In the rows, zero is written as 128.
D: rows in 3 groups, each row roughly a mix of its group's directions
D (127 x 11)
[[197  98 129 146 168 173 119 102 134 124 107]
 [135 163 125 141  75 183 118 103  95  86 122]
 [151 113  90 158 156 140 163 185 172 113 111]
 [128  77 170 112 161 113 114 109 163 156 177]
 [119 185 129 136  61 171 157 117 131 142 127]
 [152 161 181  88 113  83 131 162 137  93 136]
 [130 149 153 104  77  94 136 134 115  58 146]
 [ 96 131 168 132 102 108 125 166 159  60 115]
 [185  97 149 130 143 124 122  62 164 110 129]
 [101 147 200 140 111 105 128  97  98 144  89]
 [108 167 161 110 153 139 167 104 159  74 157]
 [154 136  98 115 168 179 185 112 112 150 101]
 [105 145 108 138  90 134 120  57  74 140 129]
 [144 117 145  87 144  89  85 171 150 129 180]
 [112 124 114 121 158  65 162 186 156 142 119]
 [109 182 124  99  79 152 123  81  98 134 152]
 [ 93 121 151  65 101  91 132 143 141 108 176]
 [168 129  64 117  91 181 113 135 134 126 154]
 [107 169 139  95  69 107 173 163 134 111 135]
 [ 86 171  86 144 173 177 149 138 144 121 131]
 [ 93 182 137 103  90  81 161 136 126 157 108]
 [ 97 154 134 115  84  83 125 102  83  81 142]
 [108 156 126 123  90  75 169  82 127  88 116]
 [137 129 111 145 176 187 116 173 174 122 144]
 [137 178  79 133 156 168 133  92  87 151 131]
 [110 112 161  71 106  88 164 160 146 102 153]
 [133 101 147 123  88 201 149 148 159 143  99]
 [100 176 154 118 102 134 147  62  98 109 147]
 [133 115 128  78 140 103 124 188  80  89 131]
 [176 115 101 128 181 171 131 147 141 178 136]
 [104 126 119 178 155 114 175  83 127 167  95]
 [110 140 167 169 129 148 141  67  78 108 125]
 [187 127 130 148 155 194  98 107 107 123 138]
 [172 142 123 112 134 150  69 188 118 117 154]
 [179 106 184 105 115 115 134 135 125  92 178]
 [136  89 165 100 162  71 129 119 139  97 169]
 [130 125 161 112 154  92  92 122 124 129 207]
 [111 144 104 115 174 178  92 179 128 123 160]
 [145 160 129 109 159 103 104 153  97 202 137]
 [124 131  79 138  92 127 100 136 131 194  85]
 [144 147 122 149  93  91  75 187 145 111 109]
 [112 127  68 149 105 139  94 178 133 159  92]
 [122 149 104 148 102 128 179  62 132  86 121]
 [106 150 141 143 120 154 131  53  80 107 150]
 [172 109  93 134 122 139 143 190 180 124 109]
 [143 151 117 115  83 124  48 145 144 107 148]
 [167 121  79 133 110 121 130 113 115 200  97]
 [102 131 147  97 141  73 144 173  96  97 166]
 [122 126 162 122  95 158 138 115  76 127 196]
 [ 70 125 134 152  92 114 123 119  62 115 156]
 [118  76 156 122 185 107 156 165 139 163 139]
 [145 131 138 143  79 116 131 162 141 166  58]
 [ 99 194 109 129  92 179 132 104 105 145 120]
 [167 103  94 124 123 191  96 101 149  96 149]
 [142 119 150 122  75  82 164  85  93 100 129]
 [146 149 108 143 130 160 140  45 163 130 146]
 [125 143 155  87  97  96 120 181 104  76 138]
 [ 88  61 132 141 178 102 136  97 131 142 111]
 [202 159 119 107 138 129 101 178 144 129 144]
 [130 132  51 100 117 157  92 152 145 159 137]
 [ 97 171 191 117 124 103 164  93 113 106 139]
 [132 142  96  88 148 149  87 123 145 196 103]
 [147 121 170 112 137  76 162  91 155  88  99]
 [ 89 191 104  94 136 140 145 146 115 139 179]
 [110 135 139 158 162 102 162 175  72 147 156]
 [106 110 131 130 162  73 131 176 159 157  85]
 [ 92 117 110 105 126 109  87 159 141 163  63]
 [146 140 143 153 151 134 198 153 152  76 145]
 [135 147 181  85 162 115 131  82 104 153 164]
 [188 149  97 167 164 157  96 137 121 151 104]
 [118 114  85 153 130 158 114 169 185 104  89]
 [182 129 115  99 127 109  67 164 166 117 136]
 [139 127 147 130 105 111 164  57 141  72 131]
 [124 157 119  93  88  96 100 160  69 155 138]
 [117 133 185 113  74  99 143 114  89 104 158]
 [191 158 116  81 133 161 129  93 152 144 153]
 [ 95 181  96 147 129 176 134 156  94 165 126]
 [ 48  86 116 149 145 138 130 113 109 154 105]
 [ 79 178 112 127 110 127 125 134  80 183 119]
 [ 98 156 111 107  91  60 149 101 136  94 119]
 [142 157 144 104 163  81 145 100 132  61 136]
 [126  83 106 142 110 166 131  87 143 187  95]
 [102 139 124 131  55 149  82 169 145 122 113]
 [122 147 116 171 159 164 131  75 186 126 138]
 [148 142 163  82 104 128 119 117 102 112 201]
 [106 134 159 119 143  99 136  95  68 118 187]
 [131 148  88 132 107 194 102 105  86 138 160]
 [158 116 135 101 117  97 159  51 139 119  98]
 [190 159 145  87 119 133 113 160 143 116 177]
 [113 102 174  87  96 171 121 151  94 130 168]
 [ 78 127  91 141  83 133  87 170 120 147  97]
 [132 124 136 101 123  54 112 182 139  91 136]
 [106 128  90 146 145 121  82  58 141 162 127]
 [144  82 107 119 181 121 107 162 120 122 187]
 [118 139  80 132 135 139  87 170 114 194 112]
 [115 122  89 156 109 183  73 118 130 143  86]
 [132 157 107  98 147 119  92 128 104 208 123]
 [139 115 163 129 127 145 157 131 168  48 143]
 [122 138  73 156 106 175 103 127  87 169 113]
 [105 126  82 153 150 181 110 123 118 180  94]
 [130 159 117  59 102 122 111 156 132 147 182]
 [168 143  95 111 162 163 131  79 114 168 162]
 [130  94  84 172 173 116 139 164 141 121  83]
 [103 135 159 123  63  97 115 181  96 121 130]
 [119  89 164 118 155  74 150 140 102  75 141]
 [143 100 171  84 163 103 103 150 140 113 181]
 [120 138 165  65 101 121 112 167  95  95 154]
 [130 174  88 135 126 170 112  70  88 120 134]
 [125 103 122 129 146 123 139 138 186  64  81]
 [147 110 110 149 152 165 127 199 175 113 115]
 [148 105 179  95 124 127  96  77 124  94 168]
 [103 147 168 115  71  97 133 109 109  75 147]
 [116 120 128  94 170 126  94 192 105 172 117]
 [ 85  98 159 103 157 107 152 114  86 102 174]
 [ 99 129  90 179  91 160 103 139 148 175 109]
 [151  68 130 134 164  73 129 176 134 132 137]
 [164 168 148  92 150 122 159 156 120 142 190]
 [152 170 144  96  78 125 111 129 120  76 170]
 [139 182 128 155 113 172 154  73  96 133 145]
 [ 77 126 114 104  77 121  94 181 155 141 119]
 [121  96 157 142 130  84 163 134 136  58 101]
 [141  96 130 177 121  97 166  93 160 137  77]
 [116 106 134  63 119 132 118 197 124 100 146]
 [138  82 160 181 158  87 147 150  94 132 110]
 [205 124 156 153 167 144 151 164 121 124 123]
 [131 134 179 107 144 124 146 114 195  80 113]
 [115  80 145 156 112 117  98  61 143  95 109]]
one row of each group, then the others: which group is each in?
[109  84 143 143 189 102 158  79 105 125 132]	U
[ 99 164 148 144 138 195 108  88  90 126 137]	V
[138  98 116 171 169 129 164 133 160  67 114]	H

[ 72 188 149 137 141 162 127 122  89 154 124]	V
[ 70 152 114 151 178 140 137 125 159 134  77]	V
[118 121 186 127 136  61 153  94  97 133 121]	H
[148 173 155 122 117 123 111 134  87  92 193]	U
[132 128  99 116 139 153  92 201 123 178 136]	V
[ 44 127 115 136 133 107 149 137  77 123 122]	U
[164 191 119  89 102 113 119 100 104 130 169]	H
[117 170  84 131 146 146  87 141  97 182 156]	H
[102 167 150  87 109 155  86 101  91 151 162]	V
[114 154  78 157 119 195 128  85 120 120 115]	V
[111 128 164 115 132  87 117 208 126 102 110]	H
